rotation ticks, each row followed by its count of ticks:
The counts run from 0 to 380.
[170 152 140 136 122 120 139  51 117 154 118  53 151 142 134 163 119 141
 107 108 114 118 151 132  95 162 147 118 137 104 146 151  92 131 118 102
 127 161 114 124 157 164 155 162 139 153 126 143 121 171 130 111 175  92
 136 121 117 145 127 156 109 158 136 133 105 136 130  96 153  83 178 164
 122 129 133 116 201 162 138  90  93 155 120 132 111 118 113] | 225
[128  91 171 134  96 113 133  74 103 183  94  75 158 160 124 158 165  86
 135 123 160 122 170 107 102 194 138 129 151 137 111 137 130 127  93 112
 137 172  98 141 104 153 149 128 116 174 110 155 133 159  91 106 143 108
 106 139 144 111  94 143 139 182 123 124 104 122 167  90 142 132 165 148
 140 140 114 114 148 164 137 138  92 155 132 147 116 109  95] | 242
[124 104 139 117  93 119 129  99 119 157 115 101 116 193 128 134 140  79
 137 142 153  93 177 105 156 197 139 124 159 104  83 101 117 158  79 133
 132 170 101 139  88 167 121 157  85 169 107 167 151 159 127 143 144 150
 129 148 163  96 116 156 172 158 102 114 116 131 128 122 130  90 144 146
 124  84 115 118 120 114 126 161 101 117 142 120 134  87 103] | 273
[ 87 125 129 139 113 141  88 142 136  92 172 148 115  85 108 122 132 140
 143 125 136 166  45 144 112  73 131 138 111 184 156 108 157 118 163 158
 157 113 153 152 165  71 127  96 144  88 134 130 104 112 121 136 128 122
 123 114 121 147 104  86 111 124 166 162 106 112 156 133 148 155  95 102
 126 180 178 131 131 123  94 139 163 147 109 139 115 126 157] | 118
[ 95 129  81 115 147 115 101 175 128 129 141 151 132 134 101 104 170 140
 175 122 139 129 137 130  95 122 125 122 109 154 103 129 156  97 148 112
 162 161 124 130 124 135 136  81 100 122 126 172 143  56  96 125 128 179
 132 117 183 118  98  59 130 115 119 131 143  91 172 115  87 121 121 116
 165 168 155 115  97  82 146 146 131  82 151 126 142 151  95] | 44
[ 85 131  99  97 101 132 128 196 130 141 138 155  89 117 109 137 158 158
 181 161 147  90 150 135 155 133 124 139 127 126  80 121 151 138  94 132
 139 151 149 132 100 156 127 125 112 106 122 155 125  94 113 153 112 192
 156 145 175 105 134 106 135 130 133 149 120 135 139 148 110 115  86 104
 122  97 167 130 103  80 148 169 141  87 177 133 112  89 116] | 48
[163 139 115 115 124 177 133  86 135 110 123 140 134  83 136 146 115 144
 116 107 120 138  82 157  97  81 124 154 116 131 187 139 115 108 149 150
 125 108 160 137 192  87 121 184 115 149 166 111 136 127 192 109 158 112
 147 116  90 157 155 115 131 140 162 158 111 135 118 122 151 148 145  98
 171 163 144 139 180 140 108 140 161 113  89 121 130 134 180] | 138
[141 101 121 126 105 119 171  61 111 165 105 104 153 192 138  88 149  80
  97 113 127 134 147 126  87 161 130 112 134 118  88 117 125 120 118 144
 143 146  84 121  79 139 144 161  88 141 128 135 130 164 105  98 190  96
 125 122 147  93 103 155 126 146 145  89 103  92 139 112 127  82 145 143
 112 139  91  75 134 143 128 103  86 136  88 139 134 138 101] | 227
[147 124  91 140 156 113  99 112 126 117 131 121 134 210 139  80 131  71
 121 140 123 106 144 100 142 180 127 120 118 108 106  84 108 130 126 140
 138 171  85  93 111 160 115 121  79 148 124 165 167 138 133 139 150 162
 131 122 147  93  77 136 175 123  94  83 128 107 108 140 103 100 147 144
 133 108 110 110  95 109 115 133  98 100 107 112 165 131  87] | 291
[127 144  63  92 124 130 142 160 146 145 121 156  99 154  96 106 175 153
 166 142 144 113 163 138 116 114 121 118 126 127  85 138 150 110 108 113
 164 162 140 114 104 159 132 138  91 137 125 173 159  87 133 125 137 195
 171 128 208 110 140  88 147 114 121 117 141 100 141 133 109  91 118 113
 154 112 152 114 114  78 151 135 122  74 174 109 136 142 106] | 34
[118  98 148 124  81 123 132  99 109 169 129  99 118 169 115 140 132 100
 131 139 148 115 166 120 151 188 149 138 164 121 105  96 115 176  61 135
 151 161 127 153  82 186 124 132 108 149  96 173 138 168 124 141 139 135
 149 162 159 105 104 162 156 152  95 130 104 140 122 117 135  91 139 156
 101  86 120 129 123 139 129 146  92 154 123 126  95  81  98] | 264
[131 120  64 103 119 170 134 125 149 116 133 168 117 112 124  95 115 125
 122 108 125 132  87 136 100  71 115 170 125 134 148 107 142 108 174 175
 152 104 147 130 163  92 105 171  83 118 150 141 145 114 182 115 166 169
 152 107 126 135 123  97 147 115 149 132 128 105 131 145 125 121 132  82
 173 161 145 125 119 113 107 162 159  72  88 116 152 132 166] | 107
[128 125 121 149 105 125 134  88 115 126 143 115 148 164 129  84 114 116
  96 130 103 137 144 125 121 183 142 145 131 131  91  87  90 150 125 168
 148 146 103 132  82 190 130 113  96 118 111 145 107 169 114 137 148 125
 140 157 136 111  84 175 117 114  98 111  99 113 114 100 104  76 138 185
  93 117  82  85 148 160 132 100  70 146  65 144 130 117  98] | 245
[152 135 138 142 156  95  68  95 117 116 144  77 141 175 107 151 132 119
 152 158 134 112 145 103 131 191 154 112 136 125 152 148  96 131 106  76
 126 190 111 122 185 160 138 101 140 182 114 182 168 146 146 141 120 134
 147 124 145 133  98 119 155 151  98 138 132 133 130 121 147 120 167 147
 140 106 154 149 152 128 126 130 103 134 152  91 143 116 109] | 289
[140 146  95 147 154 109  77 159 125  85 150 145 141 150 135  84  96 120
 120 163 117 124 125 109 169 180 146 135  94 142 131  93  92 165 121 144
 136 150 124 112 127 174  88  82 104 132 111 153 149 135 156 149  87 169
 154 132 126 105  77 138 159  97  70 111 114 125  90 137  87 109 135 158
 119  87  92 119 112 126 119 151 107 120  95 124 159 130 110] | 309
[162 155  96 156 202 110  63 148 129  82 131 131 166 151 140 118 114 118
 126 157 130 123 133 111 140 159 126 136  75 129 172 153  98 120 138  97
 116 152 119  99 178 141 104  95 106 171 144 144 177  94 162 129  97 144
 147 107 125 137  94 103 169 114  79 127 138 143 101 111  90 133 142 137
 180 113 115 137 124 120 141 150 132 108 138 105 172 160 129] | 331
[132 101 119 134 111 130  97 128 117 134 128 117 107 192 105 130 112  92
 144 175 159 113 162 105 177 185 151 136 144 118 112  99 122 175  66 125
 130 166 131 128  91 181 107 126 112 156  96 167 150 138 153 160 110 155
 153 159 158 104 114 147 190 128  85 114 124 125 109 129 127 109 130 136
 118  71 124 137 110 103 115 164 109 132 146 113 120  80 112] | 296
[101 172 116 142 161  98  86 187 127 106 144 135 144 105 131 122 150 178
 169 151 113 133 146 127 112 158 135 112  85 158 120 157 132 106 139  79
 136 167 128 109 140 159 148  53 154 106 119 150 113  75  89 142  83 155
 146 124 154 134 100  90 117 101 117 148 123 121 169 104  87 112 115 150
 131 122 154 126 121 103 166 116 110 119 179 131 124 163  98] | 22
[116 140 119 125 167  96 119 163 113 154 103 126 158 171 105 133 180 133
 158 139 150 112 183 128  93 154 101  93 101 133 110 163 163  99 105  80
 127 174 102  98 103 144 156 107 115 173 127 151 158  82  93 121 115 152
 119 118 187  90 121  90 138 132 115 108 143 119 172 110 125 120 121 126
 164 120 135 115 104 110 170 121 130 125 195 117 141 170  85] | 3
[126 116 109 124 146 143  94 176 125 149 123 161 114 143  97 140 138 131
 142 150 200 138 141 117 127 100 117 143 121 151 171 135 169 144  87 107
 146 138 163 136 106 123 141 117 108 172 124 155 166  77 177 122  81 151
 146 143 192 114 135 106 198 129 111 135 125 130 145 109 137 162 107 102
 172 124 132 118  89 114 145 172 157 129 190 129 120 147 124] | 361
[168 171  65 103 145 118 123 156 128 136 109 142 127 151 122 134 130 178
 138 154 133  98 188 132 130 155 131 136 108 108 124 158  99 127  93  92
 136 155 140  98 125 175 126 138  87 161 149 153 158  87 164 129 117 181
 182 129 183 118 163 121 144 115  94 133 129 139 116 108  99  75 142 142
 170  96 123 111 138 117 174 129 129  89 155 107 140 152 104] | 10
[103 137  79  79  94 175 143 150 141 133 130 155  85 133 105 127 152 134
 165 140 141  94 108 153 144  82 123 133 129 117 116 106 153 128 124 164
 146 129 155 133 138 103 117 193 100 117 139 151 141  94 157 132 157 185
 140 119 153 131 141 105 159 132 165 136 124 131 130 171 136 117  93  77
 127 114 183 145 119  75 103 172 151  76 144 116 131  94 145] | 89
[137  88 154 123  93 159 179  71 117 185  97 111 135 159 123 133 160 101
  80 101 163 135 139 140  89 102  99 129 138 120 121 128 158 123 124 162
 126 121 113 130  87  97 163 205 105 147 148 111 131 162 124  92 191  84
 106 143 141 108 143 162 125 160 182 106 101 117 152 120 159 123 129 105
 128 152 106  94 144 153 122 122 122 147 124 166 106 128 125] | 186
[108 130 166 145 119  86  66 113 125 119 158  68 121 172 105 131 142 118
 153 150 129 132 132 108 141 179 159 109 140 147 119 113 119 141  84  99
 150 185 117 123 144 163 139  81 156 126  88 187 134 161  98 155 117 126
 129 134 155 132  76 125 150 137 104 132 113 124 133 124 151 103 133 156
  88 106 156 131 124 113 110 119  70 183 149 120 109 106  84] | 279
[112  98 165 136 108  93 131  93 112 162 107  80 169 179 133 132 168  65
 140 110 143 114 158 103 108 198 115 120 139 138  86 126 124 126 106 133
 133 157  78 127  95 150 143 119 107 162 110 152 141 156  70  98 161 114
  81 143 141  91  68 131 136 162 106 102 112 104 159  91 122 122 151 148
 121 143 115 115 117 152 126 142  94 133 121 152 133 111  88] | 251
[117 176 129 140 162 118  77 198 128  98 139 130 120 126 136 154 125 164
 165 173 177 128 125 140 153 111 125  94  77 132 157 161 148 124 123  85
 105 146 154 112 166 110 129 107 164 135 129 129 129  96 125 139  69 121
 141 123 142 127 139 115 137 119 142 133 129 159 132 151 130 129  70 105
 118  99 173 141 115  99 134 137 150 141 218 115 106 141 136] | 367
[ 90 109 102  94  73 178 139 145 146 125 139 158  88  99 122 124 127 133
 148 136 154 111  84 146 168  63 120 146 136 128 126  82 162 140 130 168
 139 100 163 144 130  81 101 191 113 107 137 125 117 130 153 142 141 150
 133 139 134 121 159 117 135 134 177 138 109 151 116 177 143 142  81  76
 110 120 167 137 123  82  95 170 169  96 127 133  99  77 160] | 112
[122 142  91 122 130 151  86 195 133 106 141 157  98 146 118 124 103 147
 151 170 176 142 130 131 164 117 140 148  95 143 148 118 132 161  88 130
 147 132 181 131  91 149 116 116 115 132 116 154 155  99 185 160  67 152
 171 158 168 109 142 121 176  99  97 131 118 136  98 133 117 124  78 125
 138  75 128 116  97  94 126 163 139 129 157 133 110 128 128] | 351
[ 80 147 106 133 140 111  86 175 139  82 153 147 124  91 121 121 165 142
 173 138 113 116  89 135 104 111 122 125  95 163 130 137 155  83 173 142
 150 139 124 123 186  85 121  81 138 105 136 140 119  78  82 112 119 154
 107 104 121 132  92  57 120 124 137 152 135 105 164 135 114 135 107 104
 145 170 183 142 112  97 124 153 149  94 135 129 149 138 142] | 77
[131 158 155 135 108 130 144  72 117 125 125  81 152 126 159 147 106 142
 100 126 104 109 139 149 124 148 140  95 127 106 122 126  98 141 129 143
 104 130 112 110 142 144 131 179 157 115 141  98  84 196 109 125 149  83
 129 130 107 123 131 193  67 152 156 129  99 154 124 149 142  87 116 158
  59 107 123 131 178 158 135  93 110 171 118 145  97 114 132] | 207
[ 80 115  85 119 112 144 108 171 138 106 159 173 119  94 100  88 144 131
 153 130 116 143  91 128 115  85 118 157 116 174 119 105 151  97 166 171
 174 120 158 140 138 103 106  88 101  93 128 147 121  83 127 128 121 185
 140 127 153 133  92  64 130 116 126 148 110  97 147 131 104 135 107 109
 148 169 159 121  89 105 114 167 155  87 115 145 135 115 128] | 85
[133 114 150 129 102 168 125  90 130 160 110 121 147  91 118 170 143 125
 124  99 157 149 112 141  98  88 132 150 141 148 173 156 161 106 138 136
 121 112 143 164 168  58 140 182 127 151 153 110 123 142 149  86 146  89
 101 120  97 138 144 114 129 166 168 160 114 149 151 110 164 175 137  91
 159 174 150 144 141 159 104 162 155 127 135 142 105 118 175] | 146
[136 124 147 151 128 137 132  98 125 125 113 127 184  76 161 141 125 124
  98 109 115 130  89 146 107 105  90 143 107 133 165 145 124 111 172 157
  99  89 125 135 166  63 126 169 128 136 170  76 103 149 125 103 157  75
 104 119  66 143 122 138  97 143 155 133 109 143 138 113 126 160 127 125
 142 170 113 137 148 170 110 137 158 122  86 166 136 132 177] | 156
[ 92 171 102 124 133 128  81 155 150  67 167 131 104  66 115 134 122 174
 171 146 101 105  70 149 137  93 150 119 106 136 141 124 126 108 166 131
 133 142 152 126 200 112 115 112 152  90 132 128 110  99 134 140 120 148
 145  99 108 162 120  80 109 133 151 168 113 142 143 162 126 128 102 107
 118 131 193 155 137  91 108 145 144 107 134 116 126 111 157] | 87
